The rows of T fall into a few groups, which share some directions, and each row is roughly a mix of its group's hidden directions.
T (74 x 10):
0:  1.390  0.213 -1.541 -1.880 -0.011  2.806  1.140  1.977  1.226  2.998
1:  0.435 -1.338 -2.011 -1.568 -1.532  1.890 -1.325  1.095  2.317  2.956
2:  0.419 -0.262  0.839  1.813  2.546  0.709  4.035 -0.997 -0.499  1.650
3:  1.180  0.058 -2.889 -2.190 -1.600 -0.856 -2.765  1.664 -0.529 -1.714
4: -1.976  0.890  2.560  2.702 -2.338  0.566 -1.010  0.520  2.011  1.337
5: -3.142  0.392  2.131  0.936  2.804  0.901 -1.706  0.117  2.078  0.326
6:  0.241  0.121 -0.081 -0.597 -0.416  3.189  0.956  1.901  1.895  3.545
7: -0.510 -0.758  3.186  0.712 -1.359 -1.568  2.366 -1.812 -1.681 -1.991
8:  2.030  0.945  0.294  2.124 -2.875 -2.586 -0.331 -1.887 -1.740  0.445
9: -1.209  0.074  1.540  0.685  0.575  0.940  1.476 -4.336  1.252  1.843
10:  0.958 -0.466 -0.908 -0.126  2.586  0.509  4.158 -1.009 -1.908  0.775
11:  1.310 -0.269  0.519  3.172  1.940  0.523  3.355  0.250  0.633  1.895
12:  1.910  1.325 -2.388 -0.662 -2.132 -0.735 -2.099  2.889 -1.044 -0.994
13: -0.332 -0.360  1.975  3.718  2.391  0.759  1.162  0.199  1.296  2.035
14:  1.330  0.698 -1.153  2.058  1.889  1.240 -0.935  3.989  0.779  1.070
15:  2.147  3.101 -0.618  1.557  2.973 -0.154  0.281 -0.746 -0.445  2.177
16:  2.799 -0.995  0.106  2.575  0.579 -0.736  3.098 -1.202 -1.282  1.562
17: -2.238 -1.060  0.116 -1.217 -1.930 -1.609 -2.060 -0.811 -1.472 -3.233
18: -0.927  0.051 -3.060 -1.283 -0.571  1.835 -2.024  1.376  2.667  1.673
19:  0.266  2.620  2.316  3.156  0.491  0.368  2.022  1.742 -1.187  0.551
20: -1.058 -0.073 -0.955 -0.699 -0.272 -1.349 -3.209  0.084 -3.694 -1.760
21: -0.865 -1.804  1.342 -1.972 -1.869 -1.937  1.583 -2.477 -1.583 -1.840
22: -3.127  0.267  2.784  1.655  1.852 -0.484 -2.249  0.789  1.182 -0.624
23: -1.245  1.296  2.385  0.215 -0.529 -1.923 -2.857 -2.229  1.176 -2.002
24:  2.778 -0.544  1.921  0.196  1.571 -1.915  1.336 -2.279 -2.571 -0.076
25: -0.786 -1.831 -0.703  0.462 -2.764  2.146 -0.099  3.229  1.387  1.476
26:  1.222 -4.247 -0.130 -2.804 -1.736  0.026 -0.769 -0.127  0.204  0.630
27:  0.997  0.656 -2.480 -3.591 -0.647 -0.652 -2.474  0.422 -1.184 -1.565
28:  1.004  1.850 -0.342 -2.761  2.904 -0.385  0.806 -2.681 -1.693 -0.102
29:  0.234 -1.712  1.389 -0.490  1.272 -2.042 -0.020 -0.858 -2.577 -3.625
30: -0.961  1.063  1.617 -1.974  1.184  2.810  1.573 -1.286  0.879  2.950
31: -0.949  0.832 -0.736 -4.419 -1.025  0.881 -2.692 -0.278 -0.735 -0.328
32: -0.087  2.384 -1.663  0.963 -0.041  2.001 -0.297  1.423  2.183  3.346
33:  1.953  0.550  1.181  1.424 -0.522  1.521  1.149  2.583  0.050  3.653
34: -1.524  0.155 -0.228 -0.841  0.577 -1.949 -0.094 -3.641 -0.589 -3.258
35:  2.191  0.500  1.281  1.681  0.314  1.307  0.926  3.258 -0.573  2.888
36:  0.612 -2.325 -2.051  0.727 -0.184  1.370  3.493  2.154 -1.058  1.037
37: -1.073 -1.623 -1.613 -3.097 -3.057 -0.006 -0.275  0.594  0.246 -2.378
38: -1.349  2.934 -0.528 -0.507  0.209  0.676 -3.172 -2.631  1.455  0.947
39:  0.045  3.299  1.113  2.932  2.321 -0.328  0.826  1.315 -1.477 -0.810
40:  1.487 -2.051  0.889  1.310 -0.680 -0.086  4.184 -1.631 -0.696  1.195
41: -1.082  0.902 -0.689 -4.328 -0.625  0.641 -2.631 -0.643 -1.344 -0.576
42: -1.472 -0.838 -3.324 -2.241 -0.131  0.848 -2.679  0.306  2.083 -0.423
43:  0.444 -0.099 -0.191 -0.140 -2.580  1.701  0.868  0.209  2.085  4.063
44:  1.269  1.092 -3.050 -2.174 -1.272  2.725 -0.279  1.971  1.043  0.736
45:  0.979 -0.475 -0.183  1.081  1.149  2.104  3.669  0.913  0.999  2.836
46: -2.279 -1.678  0.879 -2.182  0.835 -0.861 -0.761  2.410 -0.530 -3.134
47:  1.718  1.381 -1.073 -0.264  2.419 -2.553 -0.486 -1.866 -2.329 -1.967
48:  0.154 -2.166  2.232  1.088 -2.112 -2.154  2.662 -1.201 -1.588 -0.657
49:  1.522  1.674  1.690  2.629  1.509  0.583  0.926  3.124 -1.524  1.012
50:  1.694  1.711 -1.785 -2.345 -0.539 -0.059 -3.862  1.256  0.440 -0.001
51:  0.716  0.458 -1.737 -2.316  0.604 -2.438 -2.042 -0.276 -2.306 -2.546
52:  2.000  0.255 -0.505  1.037 -0.510  0.555  2.432 -3.708 -0.023  2.416
53:  2.554  2.072 -1.492  0.661  2.370  0.792 -0.466  0.445  0.358  3.346
54: -1.631  0.819  2.574  1.312 -0.805 -1.519  2.141 -2.130 -1.257 -2.477
55:  0.160 -2.295 -0.636  3.251 -0.693  0.738  2.762  2.369  0.103  0.962
56: -1.354  1.445  0.570  1.667 -1.215  1.550 -2.219  3.119  2.220  0.991
57:  0.584 -0.132 -1.262 -1.392 -0.561  3.132  0.055  2.673  0.639  3.146
58:  3.240  1.049 -1.850  1.421 -2.837  0.793  1.072  0.116 -0.177  2.135
59:  2.159  0.444 -1.012 -0.193  2.112  1.774  3.253  0.506  0.521  2.613
60:  1.843 -1.110 -0.976 -0.985  1.101  0.474  3.380 -3.196 -0.845  1.060
61:  2.093  0.655 -2.204 -2.096 -0.772 -0.393  0.923 -3.727 -1.351  0.292
62: -1.547 -1.525  2.626  0.991  1.793 -0.080  2.300 -3.110  0.390  0.731
63: -0.068 -0.980 -0.678 -3.073 -1.048  1.652  3.506 -0.380  2.073  0.200
64: -0.275 -1.581  0.072  2.775 -0.886 -2.944  0.610 -0.382 -0.314 -3.334
65: -0.030 -3.286 -0.449 -2.556 -3.002  0.504 -0.219 -0.946  1.412  1.313
66: -1.168  3.654  0.223  1.652  0.479 -0.880  1.549 -3.232  0.302 -0.176
67:  2.230 -0.879 -2.034 -1.853 -1.832  1.344  3.170 -1.337 -0.527  0.932
68:  0.236 -0.671  1.880  2.860 -0.813  0.954  2.751 -1.511  1.137  2.556
69:  1.943 -0.425 -1.183  1.357  1.939  2.437  2.180  2.165  0.866  2.092
70: -0.173  0.133  0.695  0.814 -1.076 -3.000 -2.422  2.431 -1.657 -2.365
71:  0.541  1.904 -0.752  1.530  3.110  0.498 -1.452  3.345 -0.982 -0.679
72: -2.384  3.360 -1.452  1.270  1.981 -0.332 -0.826 -0.578  0.354 -2.365
73: -0.910 -1.092 -1.164 -2.672 -0.208  3.050  2.002  1.170 -1.240  2.165
Here is one row from each group, named. Which group is each of the other rows in?
 2.635  2.324 -0.083  1.038  2.864 -0.776  0.690 -2.026 -0.913  1.954
Y
-2.031  2.146 -0.991 -2.621  0.047  0.815 -3.380 -0.914  1.250 -0.627
P
-1.436  0.112  2.708  4.202 -0.011 -1.105 -1.761 -0.262  0.070  0.062
G

 0.706 -0.392  0.044  1.008  0.658  2.526  3.077 -1.759  1.519  2.848
P
 2.397 -3.059 -1.241 -2.422 -0.357  0.590 -1.311  0.496  0.590  2.484
Y
 3.158 -0.063 -2.242  1.977  2.099 -0.637  2.225  1.211 -0.951  0.649
G
 0.548  0.255  1.355  0.936  2.614 -1.802  0.097  0.113 -2.814 -3.220
Y
-1.682 -0.533  3.500  3.284  1.022 -1.729 -0.238 -1.073  0.142  0.233
P
 1.591  1.690  0.411 -0.584  2.038  2.258  1.148  0.018  1.538  3.554
G
